First come named turns, each shown by rows before and after it. For each pair of rows after them, which turns, in which order, take the first row to the second? The first pair is done for you.
Q395 (before -> after):
[  7  21 -21  -7  -7   7 -18  17  -9 -15 -16  13  -6 -14 -25 -10   6  16
  26 -15  26 -14 -25   1  12  29 -13  25 -15 -19  16 -11   5   7 -12  -6
 -16  27 -10 -13  -8  19 -16 -11 -10   7   6  -2  -2  14  14] -> [ -8  17 -24  -2 -17  -5  -1  12 -16  -6   0  12  -1 -33 -30 -27  -4   1
  15 -18  27 -14 -17  -5  26  25  -3 -11 -22 -17   1  -1  10  26   3  24
  -7  19   8 -19   0  13   4  -9 -13   1  -5  -9 -15  22  -1]
[-10  16   9 -37 -11  -2   6  -8 -12  11 -16   5   2   1 -17  -7   3   3
  11 -10  26  22 -15  19  -3  11  16   1 -13   6  15  20 -14  32   4   8
   3  27  27  25   0 -15  21 -19  16  -8  -8   5   5 -25 -16] -> [ -4  18  10 -39  -3   5  -3  -5  -9   5 -27   6   0  12 -15   3   9  10
  19 -10  26  19 -21  17 -12  15   9  21  -9   2  23  14 -13  21  -6  -7
  -1  33  14  23  -6  -9   6 -21  16  -5  -3   6  13 -28  -4]
[-10  -6 -23  -2  23  -3  -9  26   2   7  12  35  -4 -12 -22 -14   7  23
   5 -17   6 -13 -35  10  20  -1  -3 -16   6  -9   8 -10  29 -15   4   3
 -10   2   0  10  10   6  -1   4  10  11  -5 -28  -5  -4  25] -> [-16  -7 -15  -3  12 -11   6  17   0  15  19  28  -3 -14 -16 -18  -7   7
  -6 -14   0  -3 -23  16  26  -8   8 -44   3  -2  -2  -1  20   5  17  18
   3  -2  18  15  15   1  18   3   9   1 -11 -28  -7  -7   1]
Q629 (before -> after):
[ -4   5   1 -13  -3  -6   2  -7  -5  -1   1   6   1   5   6  -4 -12  -7
   7   3   6  14   1   7   5  -3  -4 -11 -12   0  -8   1  -7  18   9   5
   9   4  17  -1  -8  -3  15 -14   0 -11  -3  -2   1  -9 -10] -> [-10   5  -2 -10  -3  -9   3  -4  -4  -1   8  11   6  -2   3  -7 -10  -6
   8  -3   9  10  -3   2  10  -1  -3  -9 -15  -3 -11  -3   1  13   9  13
   8   3  16  -9  -6  -1  17 -14  -1  -9  -4  -2  -5  -5  -5]
[ -1  -5   9   0  -4  17 -11 -16  13 -10  -7  -7 -13  12  14   6   6   7
  -7   4 -23   1   6   3 -10 -17  -2   7  16  12  -6   8  -1 -12  12 -11
  14 -15  -3  -7  14  -3   9   1  17 -10   8   4   3   1  -7] -> [ -8  -5   8   4  -5  17  -9 -17  13  -8   1  -2  -8   6  10   3   3   5
  -9   3 -25  -2   7   1  -8 -17  -2  -2  14  11 -12   8   9  -8  15  -3
  15 -17  -1 -14  19  -3  16   2  14 -12   3   6  -3   3  -5]
[-12 -10  10  29   7  -8  23 -11  -2   7  25  10  12 -15  11  -9 -15  -7
 -32   2 -13  -4  24  -4  13 -17  -4 -19  11  13 -28  13  16   7   2  22
  16 -15   6 -11  26 -12  11  16   2 -19 -14  12  -4   1 -16] -> [-15  -8  -6  35  10  -7  16   1  -7   3  32  18  10 -26  -4 -19  -7  -2
 -29 -11   2 -18  15 -13  20  -6 -11  -9   3   4 -20   7  28  -5  -7  28
   6 -14  -4 -21  22  -3   7  20  -3  -9 -13  10 -10  14   2]
[  1 -21   0   9  15  -2  -2  -2   7   7   2  15  -1  -1   5   7   4  -6
 -10   7  -9 -13 -11  -1  -6 -15   4  -5  12  -4 -18  -2  17  -5   5   1
  -6  -1  -4  -5   5  12   3   5   1   0   2   3 -17  -1   9] -> [  4 -20  -2  10  14   0  -7   0   5   8   3  15  -3   0   1   8   6  -3
  -7   7  -9 -15 -12  -2  -5 -12   5   1  11  -3 -14  -3  17 -10   2   0
 -10  -1  -8  -4   0  14  -2   3   0   3   5   3 -17   0  13]
Q543 (before -> after):
[  2  11  -3  -3   2  -6  -8   4   3  -6  -6   1  -9   8  -8   1   8   6
   9  -1  13   0 -10  -9  -1   9  -4  19  -4 -13  14 -13  -1   4  -7 -15
   0  13  -6   5 -11   7  -5  -1  14   9  16  -3   2   2   6] -> [  4  15  -3  -4   0  -6  -6   3  -3  -4  -5  -3 -14   6  -6  -2   9   2
   7  -1  16   5  -5  -7   1  11  -4  17  -4 -12  18 -11  -6   7  -9 -14
   0  14  -4   8 -13   6  -5  -4  11  10  14  -3   2   5   0]
[  8 -15  21   9   8  13   3 -11  15   2   3   7  -2   4  -1  43  17  13
 -29  -1 -12 -14  34  18 -35 -26 -10  -8  27  14  18   1   1 -36 -19 -17
 -23   5  -7 -14  -4   2 -45   9  -5   6 -10  23   6  -2  11] -> [ -2 -12  26   3  12   2  -1  -4  22  -9  -5  16  17   3  -9  48  -1  28
 -11  -1 -22 -14  13  25 -30 -19 -10  -4  25  -4   7  -8  17 -28  -7 -31
 -23  26  -6 -27 -10   6 -37  -3   4  -1 -10  18   2 -15  16]
[ -7  22   9  -9  26   2 -24   0  17   6  -6  11  -1  41  19 -10  14   1
 -18  17  -5  -5   1  25 -14  -3  -3  14  20   5 -32  10  -5  -2   7  -7
   7   7 -50 -12  21   4 -37 -13  -1  23  19  35  -7 -15  -5] -> [-12  26   8 -16  26  -3 -27   2  17   0 -12  14   2  41  15 -11   6   5
 -11  17  -5   2  -5  29  -7   2  -3  14  17   0 -35   9  -2   4  13  -9
   6  15 -49 -13  18   3 -32 -19   3  19  22  29  -7 -20  -8]
Now pairs of rows:
Each pair is 2 to 4 turns apart.
[  4   9  28 -18  21 -10  -1  -5   4   7 -10 -12   8  -1 -21  -3 -36   0
   9  -2 -12  21 -14   4  11 -21  17  11  23 -19   0 -23   7  19   9 -26
 -16  17   1   7  -1  12   9 -15  23 -15   2 -20  14 -31 -29] -> [ 22  17  20 -20  20   2 -11  -3  -5   8 -16 -17 -12   8 -20  -5 -14   1
   8  -6   4  19  -7  -6   7 -12   9  32  22 -14  26 -21 -13   4 -17 -34
 -27  14 -12  16  -9  17 -14 -10  14  -1  12 -15  26 -22 -23] : Q543, Q395
[ -9  15  10  -2  13 -10 -25   2  -7 -10   9  18  -3 -12 -21  -6   3   9
  13  -1  19 -20 -19 -17   5  13 -17   6 -20 -16   5  -2   5 -13   5  -9
 -10   8  -8   6  15   9  -2 -11  -7  10  12  13 -12   9   8] -> [-15  17  10  -2   1 -17  -8  -6 -14  -1  18  14  -6 -23 -20 -17  -4  -9
   1   1  19 -12  -4 -18  10   7 -12 -19 -24 -10  -2   8  -1   0  13  12
  -2   1   8  10  19   4  14 -11 -11   6   4  11 -16  14  -6] : Q395, Q543
[ 15 -26   9  18  13   2 -25  -9  24   4 -16   7   8  -4  -8  10   5  12
   5  -1 -10 -13  -9   1  -4  -3  -5  37  24   0 -12 -12  36 -19  -3 -15
   1   5 -18 -17  -5  -3  13  10   8  16 -14  16 -10 -13  37] -> [ 24 -26  16  13  12   5 -26 -12  26   4 -25  -1   5   8  -2  17   5   8
   3   7 -14  -7  -7  10 -10 -10  -4  38  29   5 -12 -13  26 -14  -3 -25
   4   8 -17  -6  -7  -7   7   8  11   9 -12  20   1 -24  26] : Q629, Q629
[ -8   2  -3  -4  16   7  -9  14  10 -19 -10  17   1 -14  -6   7  -4  22
  34 -11 -12  -3 -24 -18   2   2   2  15  -2   9  -4 -16  20 -15  -3 -24
  -1  25 -20 -17   2  19   5  -2   2  -1   7  -8   6   6  15] -> [-24   1   3  -5   4  -3  13   2   4  -9   3  13   3 -24   1  -6 -21   1
  19  -7 -17   8  -7 -14  13  -8  14 -25  -9  18 -22  -2  16  12  17   1
  16  18   5 -14  11   8  32  -4   1 -15  -9  -9  -4   7 -13] : Q395, Q395
[ -4  -1  -8  -6 -15  -8   5  -3 -10  -5  11  12   6  -6  -6 -21 -12   3
  -1 -14   0  -1  -3  -6  18   6  15 -17  -6  -7  -8  -3  -2  21  15  21
   7   1  12 -12   8   5  29   5  -1  -6  -4 -14 -17 -10  -4] -> [ 20   1  10 -17  -8   6 -14  -7  -2  -9 -17   1   2  27   9   3  -8  15
   9  -1 -13   7  -3   8  -2   4  10  12   9  -5   5 -11 -21  11   6 -19
   8  13  -1   7  -2   9   6  -2   5 -12   8  -4   5 -27  -8] : Q395, Q395
[ -5  12  -2 -11  -8  -5  -1   8  -5  15   4   5   4  -6 -10 -13   3 -10
  -3  -7  11   6  -3 -16  11   4   8 -23 -18 -12  -7   7  -3  25  -2  11
   6  -2  15  -2   7 -10  -1  -7 -11  -3  14   3 -20  21  -7] -> [  2  16  -5 -16  -6   0  -8  10  -6  11  -1   6   0   0 -13 -12  13  -5
   1  -8  20  -1  -3 -20  10   9   3  -8 -19 -14   5   6  -7  17 -10   2
   0   0   7   2   0  -8 -14  -8 -14   2  20   5 -14  25  -1] : Q629, Q629
[ -7 -10 -10  18   5  -4   1 -12   5   6  25  -5  -3  -5  -1  -9  13 -13
 -17  -6   6  -6   6 -10  -1 -16  -1  -8  -3   8   4  15  13 -16  -7  35
   1 -10  -2  -9  13  -2  -1   9   0   6   1   5 -23   8   2] -> [ 10  -9   4  11  10   7 -14 -14  10   1   5 -13  -7  23   9  13  18  -4
 -10   6  -4   1   4   3 -15 -22  -6  19  11  11  16   9  -2 -24 -16  -2
   2  -3 -14   8   4   4 -22   6   6   4  12  13  -3  -8   3] : Q395, Q395, Q395
[-20  -2  -8   7   6 -11   1   6   5  -5  17  17  12 -19  -6  -9 -11   7
   3 -14   7 -13  -9  -1  12   8   7 -18  -4  -4 -15  -1  18   7   7  11
  -8   4   8  -9   6   8  19  -4  -2   8  -2  -7 -11   5  10] -> [ -6  -1  -5   3  14   1 -14   8  11 -12   1  16   9  -4  -3   6  -2  22
  11  -9  10 -17 -15   2   1  13  -2  10   1  -8  -3 -12  14 -12  -7 -13
 -16  14 -11  -6   1  11  -2  -5   2  14   9  -4  -2   0  23] : Q395, Q395, Q395, Q395
[  6   2  -3   7   5  16 -26   2   7 -10  -6  18   3  -3   0  32 -27   9
  23  15 -31   5  -7   6 -16 -43  -8  -2  29   7  -4  -2   3   0  13 -12
  12  11  -9  -7   8 -10  -4  -6   8 -18  -2  -6  14 -37   0] -> [-10   5 -27  19   6   4 -21  15  -4  -9  16  35   4 -34 -21   5 -18   8
  23  -6  -7 -12 -10 -18   1 -25  -9 -12  12  -1  -1   2  19  -9   4  21
  -1   4  -9 -30  13  -7   8   2  -4  -1  -9 -16  -7  -9  23] : Q395, Q395, Q395, Q629
[ 13   7 -19  -4  -8  13 -11   6  -9   1  -4   2 -18   9  -2   0  21  -3
   9  -2  16  -3  -3  -7  -2  12  -7  24  -6   2  26   0 -18 -21 -16  -3
  -1   2 -17   2 -10   4 -31   9  -6  11  22   6  10   7  12] -> [  8  12  -2 -19  -8   5 -11   2  -3  -8 -18   2  -3  19  -1  11  -4   4
  22   3  -4  12 -14   9   0  13  -3  23  -6  -5  11  -7 -17  -5   1 -27
   6  22 -10  10 -17   5 -26  -7   7  -3  22   2  17 -18  -1] : Q543, Q543, Q543, Q629
